In the data rows, 128 means zero.
Here is a table of points, one per row:
[128, 123, 84, 112, 123, 103, 174, 117, 75, 93, 94, 104, 127, 125, 136, 90, 130, 104, 148, 147, 114, 134, 129, 128, 109, 150, 139, 89, 150, 122, 163, 93, 133]
[201, 218, 68, 198, 167, 82, 197, 126, 153, 195, 148, 224, 145, 139, 71, 161, 93, 216, 99, 120, 156, 112, 153, 74, 81, 67, 81, 108, 159, 115, 66, 140, 135]
[99, 111, 176, 85, 109, 110, 67, 126, 122, 106, 141, 146, 146, 169, 82, 116, 134, 104, 179, 224, 108, 79, 133, 72, 170, 170, 154, 156, 105, 122, 126, 174, 167]
[210, 162, 77, 129, 122, 150, 99, 121, 92, 228, 226, 185, 100, 124, 71, 189, 138, 107, 71, 69, 131, 89, 67, 113, 73, 110, 72, 126, 128, 170, 153, 82, 73]
[113, 115, 99, 112, 97, 72, 206, 116, 84, 122, 103, 104, 125, 140, 125, 70, 126, 77, 154, 158, 111, 123, 136, 111, 109, 162, 117, 89, 120, 111, 159, 99, 118]
[115, 79, 224, 67, 98, 104, 149, 151, 171, 176, 226, 74, 152, 88, 136, 213, 145, 137, 71, 69, 95, 109, 67, 217, 193, 186, 223, 166, 165, 172, 221, 66, 69]
[162, 114, 123, 117, 104, 103, 147, 120, 83, 130, 122, 119, 131, 132, 156, 76, 111, 79, 143, 147, 120, 152, 101, 114, 113, 141, 129, 75, 146, 124, 158, 113, 126]
[115, 80, 115, 113, 181, 146, 79, 141, 149, 109, 71, 96, 126, 126, 180, 70, 84, 73, 111, 111, 138, 143, 222, 123, 108, 68, 138, 73, 127, 98, 102, 197, 100]
[137, 103, 104, 94, 75, 111, 105, 130, 142, 82, 137, 133, 130, 136, 97, 150, 112, 93, 165, 155, 112, 112, 82, 94, 136, 181, 125, 170, 94, 93, 98, 147, 163]
[101, 119, 119, 144, 102, 133, 132, 147, 110, 107, 71, 119, 135, 83, 149, 121, 95, 107, 114, 104, 115, 119, 172, 90, 102, 117, 99, 140, 129, 162, 115, 108, 205]
[156, 114, 114, 122, 102, 133, 150, 116, 98, 119, 92, 138, 127, 112, 157, 103, 124, 112, 128, 152, 114, 150, 126, 120, 88, 114, 125, 115, 140, 128, 125, 136, 143]
[96, 92, 114, 131, 187, 188, 117, 132, 166, 116, 95, 131, 124, 110, 204, 70, 92, 108, 115, 120, 146, 149, 161, 142, 104, 101, 104, 106, 119, 105, 121, 208, 69]
[114, 133, 127, 98, 78, 121, 113, 133, 126, 100, 152, 149, 131, 163, 82, 147, 113, 107, 175, 211, 105, 126, 126, 79, 147, 198, 101, 158, 95, 95, 96, 169, 180]
[180, 228, 74, 218, 181, 72, 223, 101, 173, 163, 153, 224, 116, 161, 71, 141, 121, 227, 82, 83, 196, 159, 107, 87, 104, 67, 72, 87, 136, 65, 66, 125, 208]
[124, 106, 150, 144, 97, 163, 178, 130, 107, 121, 112, 121, 136, 111, 149, 122, 104, 97, 138, 136, 125, 133, 163, 102, 76, 105, 107, 117, 151, 142, 132, 115, 165]
[67, 200, 184, 139, 230, 227, 67, 64, 230, 101, 125, 69, 64, 231, 226, 143, 231, 170, 226, 69, 231, 230, 93, 227, 228, 67, 227, 228, 64, 65, 66, 122, 224]
[102, 86, 106, 155, 153, 88, 108, 142, 145, 80, 71, 95, 138, 103, 146, 71, 95, 73, 111, 114, 132, 119, 186, 138, 89, 78, 131, 81, 144, 90, 128, 190, 135]
[116, 107, 77, 120, 119, 163, 132, 139, 125, 104, 101, 128, 119, 114, 126, 75, 120, 137, 129, 119, 119, 143, 164, 122, 103, 87, 101, 119, 101, 119, 109, 158, 113]
[177, 164, 204, 99, 140, 167, 67, 134, 132, 228, 226, 118, 159, 87, 73, 225, 127, 173, 71, 69, 128, 97, 67, 188, 172, 146, 221, 133, 150, 156, 221, 66, 69]
[82, 228, 156, 222, 230, 72, 171, 64, 226, 149, 88, 108, 64, 207, 162, 150, 206, 228, 141, 69, 231, 230, 67, 192, 135, 84, 150, 187, 64, 65, 66, 66, 191]
[125, 136, 133, 147, 112, 146, 119, 141, 77, 115, 87, 122, 136, 99, 143, 87, 117, 148, 122, 164, 113, 110, 130, 72, 116, 145, 79, 140, 135, 167, 117, 146, 138]
[79, 120, 167, 67, 93, 173, 80, 161, 104, 73, 127, 134, 142, 178, 71, 150, 174, 142, 200, 224, 113, 75, 155, 117, 224, 136, 182, 194, 126, 123, 118, 165, 87]
[123, 101, 128, 132, 153, 178, 136, 140, 143, 124, 97, 126, 135, 120, 133, 70, 109, 99, 121, 115, 121, 141, 146, 152, 109, 88, 75, 73, 118, 139, 113, 203, 69]
[96, 96, 215, 67, 87, 169, 68, 176, 153, 73, 176, 78, 140, 137, 121, 192, 190, 144, 154, 172, 82, 75, 82, 207, 228, 188, 193, 147, 128, 179, 142, 69, 73]
[116, 124, 125, 173, 115, 114, 162, 128, 86, 86, 81, 117, 125, 125, 149, 101, 119, 80, 134, 173, 105, 127, 144, 87, 118, 184, 124, 100, 118, 130, 134, 120, 91]
[137, 89, 107, 97, 105, 139, 120, 119, 112, 122, 123, 147, 131, 118, 132, 145, 118, 179, 139, 148, 120, 131, 137, 110, 115, 159, 98, 174, 111, 118, 119, 160, 124]
[157, 203, 123, 150, 142, 205, 70, 129, 94, 228, 216, 148, 121, 106, 71, 210, 159, 183, 71, 69, 138, 75, 91, 163, 123, 109, 160, 149, 142, 208, 164, 93, 69]
[135, 113, 135, 121, 107, 148, 101, 127, 107, 112, 119, 132, 142, 127, 148, 77, 108, 152, 136, 174, 120, 123, 158, 118, 119, 168, 96, 127, 144, 145, 124, 111, 123]
[101, 73, 224, 67, 131, 94, 125, 147, 184, 107, 191, 69, 144, 79, 157, 218, 189, 131, 112, 138, 83, 130, 67, 227, 228, 182, 180, 173, 147, 196, 172, 66, 69]
[118, 106, 108, 130, 112, 84, 167, 122, 109, 120, 83, 104, 125, 113, 132, 90, 111, 76, 131, 126, 117, 154, 141, 135, 117, 161, 97, 82, 148, 129, 139, 139, 121]
[216, 192, 68, 171, 172, 84, 138, 126, 120, 222, 185, 224, 118, 133, 71, 152, 127, 139, 71, 81, 142, 106, 87, 72, 73, 67, 112, 115, 155, 111, 116, 96, 139]
[118, 89, 96, 169, 94, 76, 113, 139, 119, 82, 75, 84, 136, 101, 149, 102, 88, 77, 110, 69, 120, 131, 215, 136, 109, 99, 112, 92, 144, 129, 151, 159, 179]
[107, 101, 103, 116, 108, 105, 145, 119, 107, 131, 108, 150, 131, 129, 146, 132, 110, 146, 153, 125, 123, 141, 146, 97, 107, 136, 98, 136, 123, 132, 123, 123, 157]
These points spread out most along one direction. How far along it is each point below, from 0 to 99? 50 is the average, and the first point above lies past it. One standard deviation of the points above along it is 16.
[123, 101, 128, 132, 153, 178, 136, 140, 143, 124, 97, 126, 135, 120, 133, 70, 109, 99, 121, 115, 121, 141, 146, 152, 109, 88, 75, 73, 118, 139, 113, 203, 69] ~ 60
[157, 203, 123, 150, 142, 205, 70, 129, 94, 228, 216, 148, 121, 106, 71, 210, 159, 183, 71, 69, 138, 75, 91, 163, 123, 109, 160, 149, 142, 208, 164, 93, 69] ~ 30
[137, 103, 104, 94, 75, 111, 105, 130, 142, 82, 137, 133, 130, 136, 97, 150, 112, 93, 165, 155, 112, 112, 82, 94, 136, 181, 125, 170, 94, 93, 98, 147, 163] ~ 49
[96, 92, 114, 131, 187, 188, 117, 132, 166, 116, 95, 131, 124, 110, 204, 70, 92, 108, 115, 120, 146, 149, 161, 142, 104, 101, 104, 106, 119, 105, 121, 208, 69] ~ 60
[210, 162, 77, 129, 122, 150, 99, 121, 92, 228, 226, 185, 100, 124, 71, 189, 138, 107, 71, 69, 131, 89, 67, 113, 73, 110, 72, 126, 128, 170, 153, 82, 73] ~ 45
[99, 111, 176, 85, 109, 110, 67, 126, 122, 106, 141, 146, 146, 169, 82, 116, 134, 104, 179, 224, 108, 79, 133, 72, 170, 170, 154, 156, 105, 122, 126, 174, 167] ~ 46
[107, 101, 103, 116, 108, 105, 145, 119, 107, 131, 108, 150, 131, 129, 146, 132, 110, 146, 153, 125, 123, 141, 146, 97, 107, 136, 98, 136, 123, 132, 123, 123, 157] ~ 57
[116, 124, 125, 173, 115, 114, 162, 128, 86, 86, 81, 117, 125, 125, 149, 101, 119, 80, 134, 173, 105, 127, 144, 87, 118, 184, 124, 100, 118, 130, 134, 120, 91] ~ 58
[82, 228, 156, 222, 230, 72, 171, 64, 226, 149, 88, 108, 64, 207, 162, 150, 206, 228, 141, 69, 231, 230, 67, 192, 135, 84, 150, 187, 64, 65, 66, 66, 191] ~ 46
